The rows below come in pairs that one turn or mirror swaps. Which row does each named row swap with?
j_998: -31, -9, 11, -3, 6, 0, -5, 17, 31, 13, -27, -13, -8, 7, -34, -27, 1, 51, 6, 30, 8, 7
j_262: 11, -2, -12, 29, -7, -23, 14, -28, -10, 2, 3, -20, 10, 9, 10, 9, -11, -16, -8, 6, -12, 11
j_517: -23, -10, 12, -40, -4, -26, 9, -12, 50, 1, -22, 1, -43, -13, -32, 5, -23, -2, -23, 6, -9, 2
j_176: 1, -8, -8, 3, -21, -18, -18, 23, 12, -14, -37, -31, -2, 2, -22, -30, -15, 11, -10, -18, 13, -19
j_31: 3, -12, -23, 14, -17, 18, 6, -9, 18, 33, 10, -28, -31, -41, 11, -6, 0, 13, 28, 3, -14, 23
j_143: 7, -12, -3, -5, -28, -24, -8, 16, 16, -5, -39, -36, 10, 0, -21, -23, -9, 7, -16, -21, 18, -22
j_741: 1, -11, -13, 21, -25, 18, 17, -9, 18, 22, 1, -34, -33, -41, 19, 6, 7, 19, 13, -2, -18, 18
j_424: 19, 3, -15, -42, -6, -6, 12, -23, -5, 15, -5, -32, 0, 13, -17, -24, -30, -21, -15, 14, 7, 20
j_658: 17, -2, -14, -32, -3, -7, 8, -24, -5, 13, -3, -28, 2, 21, -11, -25, -31, -19, -24, 16, 7, 22
j_377: -23, -7, 28, -13, 5, -34, 19, -32, 34, 26, -11, 16, -24, -26, -2, 6, 4, 36, -5, -4, 1, 9
j_982: -20, -7, 40, 2, -9, 13, -8, -9, 18, 7, -17, -8, -2, 13, 19, 1, 14, 11, 28, -5, -22, -17
j_29: -12, -6, 5, -51, -6, -26, 8, -13, 47, 15, -23, -3, -42, -17, -33, 3, -14, -6, -23, 11, -6, 9
j_213: 12, 5, -8, -34, 15, 17, 12, -9, 2, 4, -30, -21, -17, -28, -42, -13, 4, 33, 5, -34, -6, 16
j_592: 17, 7, -12, -31, 9, -7, 6, -15, 1, 18, -5, -25, 1, 19, -6, -23, -33, -31, -18, 17, 4, 11
j_210: -41, -9, 12, 1, 3, -1, 2, 20, 29, 12, -32, -6, -5, 11, -32, -12, -6, 39, 3, 31, 14, 8
j_407: 5, 21, -20, 0, 8, 3, 3, -3, 8, -36, -15, -45, -13, -21, -19, -4, -10, 7, 32, 17, -3, 31
j_362: -13, -1, 6, -49, -11, -30, 15, -9, 46, 10, -21, 1, -46, -15, -35, 1, -17, 0, -21, 8, -4, 7
j_19: 6, 1, -10, 25, -5, -17, 13, -24, -5, 2, -7, -11, 19, 16, 19, 4, -10, -19, -8, 13, -8, 5
j_160: -29, -2, 27, -7, -20, 8, -13, -4, 18, -8, -23, -14, -7, 21, 22, -7, 9, 11, 29, -8, -12, -22
j_862: 8, -15, -6, 2, -27, -28, -14, 20, 20, -3, -43, -33, 6, 4, -13, -15, -11, 15, -11, -23, 8, -19
j_743: 7, -2, -6, -4, -28, -18, -10, 24, 20, -8, -35, -32, 5, 0, -31, -27, -21, 8, -4, -13, 16, -23
j_598: -28, -9, 36, -1, -10, 13, -4, -10, 12, 6, -11, -14, -7, 15, 28, -3, 12, 21, 22, -1, -9, -22
j_196: 0, -17, -11, 20, -21, 10, 13, 0, 18, 32, -6, -29, -22, -50, 20, -1, -2, 15, 19, -2, -18, 23
j_139: 16, 3, -7, -34, 15, 17, 23, -10, 5, 3, -27, -16, -6, -32, -39, -4, 2, 22, -2, -37, 3, 7
j_315: -24, -13, 8, -49, -3, -22, 4, -9, 48, 7, -12, 4, -39, -11, -27, 0, -24, -3, -24, 5, 2, 0
j_104: 1, 19, -11, 3, 10, 9, -2, 2, 6, -36, -10, -44, -9, -5, -14, -6, -5, 5, 34, 13, 3, 37
j_586: 4, -5, -25, 7, -22, 22, 7, -9, 17, 28, -1, -28, -42, -39, 17, -1, 6, 15, 18, 4, -9, 31
j_493: 16, 12, -14, -29, 3, -9, 12, -15, -6, 17, -5, -23, -2, 23, -7, -26, -35, -26, -15, 15, 3, 13
j_241: 7, 30, -15, -1, 3, 2, 7, -10, 13, -24, -13, -42, -10, -19, -17, -1, -4, 3, 35, 14, 6, 43
j_317: 22, -1, -19, -28, 1, -12, 8, -18, 1, 12, 0, -25, 8, 22, -14, -27, -35, -22, -16, 8, 7, 19
j_172: -2, -13, -28, 13, -14, 18, 19, -10, 19, 37, 2, -25, -30, -43, 8, -5, -3, 18, 25, 8, -12, 22
j_47: -11, -7, 5, -47, -12, -19, 9, -8, 48, 3, -15, 4, -37, -11, -38, -5, -23, -4, -27, 9, 7, -4
j_761: -10, 25, -6, 0, 6, 6, -2, -1, 11, -28, -15, -48, -14, -14, -21, 2, -11, 0, 40, 9, 5, 31
j_696: -33, -14, 12, 0, 3, 4, -3, 19, 34, 10, -29, -18, -19, 0, -33, -19, -1, 50, 7, 24, 12, 21
j_479: 23, 3, -16, -30, -2, -4, 6, -28, 2, 19, -2, -35, -4, 19, -11, -20, -30, -25, -17, 12, -1, 23
j_578: -32, -18, 32, -3, -13, 9, -13, -13, 19, 4, -19, -11, -14, 16, 14, 1, 0, 13, 35, 7, -17, -24
j_345: 9, -1, -6, 22, -4, -32, 23, -32, -4, 5, -2, -22, 5, 13, 13, 0, -3, -18, -14, 15, -9, 9
j_347: -11, -13, 5, -50, -6, -27, 12, -16, 48, 2, -19, 3, -35, -13, -39, 2, -24, 3, -19, 0, 0, 10
j_285: 18, 8, -15, -26, 6, -9, 8, -19, -2, 23, 5, -31, 4, 17, -7, -31, -27, -21, -15, 11, -1, 26
j_966: 7, -10, -26, 5, -24, 19, 16, -13, 16, 27, 9, -27, -36, -35, 15, 2, 4, 17, 28, 1, -17, 18
j_797: 15, 8, -6, -35, 14, 16, 20, -13, -3, 4, -20, -10, -7, -39, -39, -5, 8, 26, 3, -29, -7, 13
j_507: 1, -9, -25, 10, -20, 27, 19, -3, 19, 32, -9, -25, -33, -41, 11, -6, -2, 26, 14, -6, -15, 26
j_864: -29, -7, 28, -4, -16, 2, -9, -15, 22, 0, -19, -13, -8, 23, 14, -1, 7, 8, 38, 8, -13, -27
j_946: -21, -6, 21, -12, 13, -36, 31, -32, 31, 21, -9, 15, -27, -25, 0, 5, 9, 22, -14, 3, 0, 8
j_485: -29, -16, 26, -5, -20, 8, -7, -10, 18, 8, -17, -9, -16, 21, 22, -3, -2, 20, 31, 6, -9, -31
j_853: -19, -3, 18, -17, -1, -30, 23, -32, 41, 27, -20, 15, -23, -34, -1, 9, 10, 30, -5, 1, -2, 18
j_740: -12, -17, -25, 16, -2, 21, 11, -10, 20, 29, 0, -27, -17, -46, 18, 6, 12, 19, 17, 1, -12, 16
j_742: 19, 4, -10, -32, 23, 18, 17, -7, 7, 8, -27, -12, -7, -30, -26, -2, 0, 29, 5, -41, -4, 10
j_65: -24, -9, 26, 8, -9, 6, -15, -22, 29, 4, -24, -25, 0, 12, 24, 3, 17, 15, 28, 4, -9, -23
j_230: 6, -10, 3, 8, -30, -25, -13, 14, 15, -7, -40, -28, 7, 0, -19, -27, -16, 11, -15, -10, 15, -24
j_924: -35, -5, 8, 6, 2, 10, -5, 21, 32, 24, -23, -21, -12, 6, -40, -18, -4, 40, 9, 23, 14, 17
j_273: -24, -4, 25, -11, -4, -35, 32, -32, 32, 28, -8, 12, -25, -23, -4, 15, 4, 29, -8, -3, -8, 10
j_318: -33, -12, 28, -6, -14, 15, -15, -7, 13, 1, -24, -7, -17, 25, 22, -2, 5, 13, 21, 8, -7, -21
j_497: 8, 7, -2, 25, -9, -25, 24, -29, -5, 8, 8, -16, 10, 12, 18, 3, -14, -14, -8, 5, -8, 6
j_670: 12, 7, -7, -42, 10, 17, 20, -4, 2, 8, -28, -21, -6, -29, -49, -9, -5, 26, 10, -26, -2, 9
j_260: -13, -8, 7, -50, -8, -22, 7, -16, 46, -4, -13, 4, -40, -14, -33, 0, -19, -1, -29, 7, 4, 8

j_273 pairs with j_497
j_578 pairs with j_31
j_598 pairs with j_741
j_47 pairs with j_424
j_517 pairs with j_285
j_761 pairs with j_924
j_407 pairs with j_998
j_104 pairs with j_696
j_172 pairs with j_864
j_742 pairs with j_862
j_797 pairs with j_230

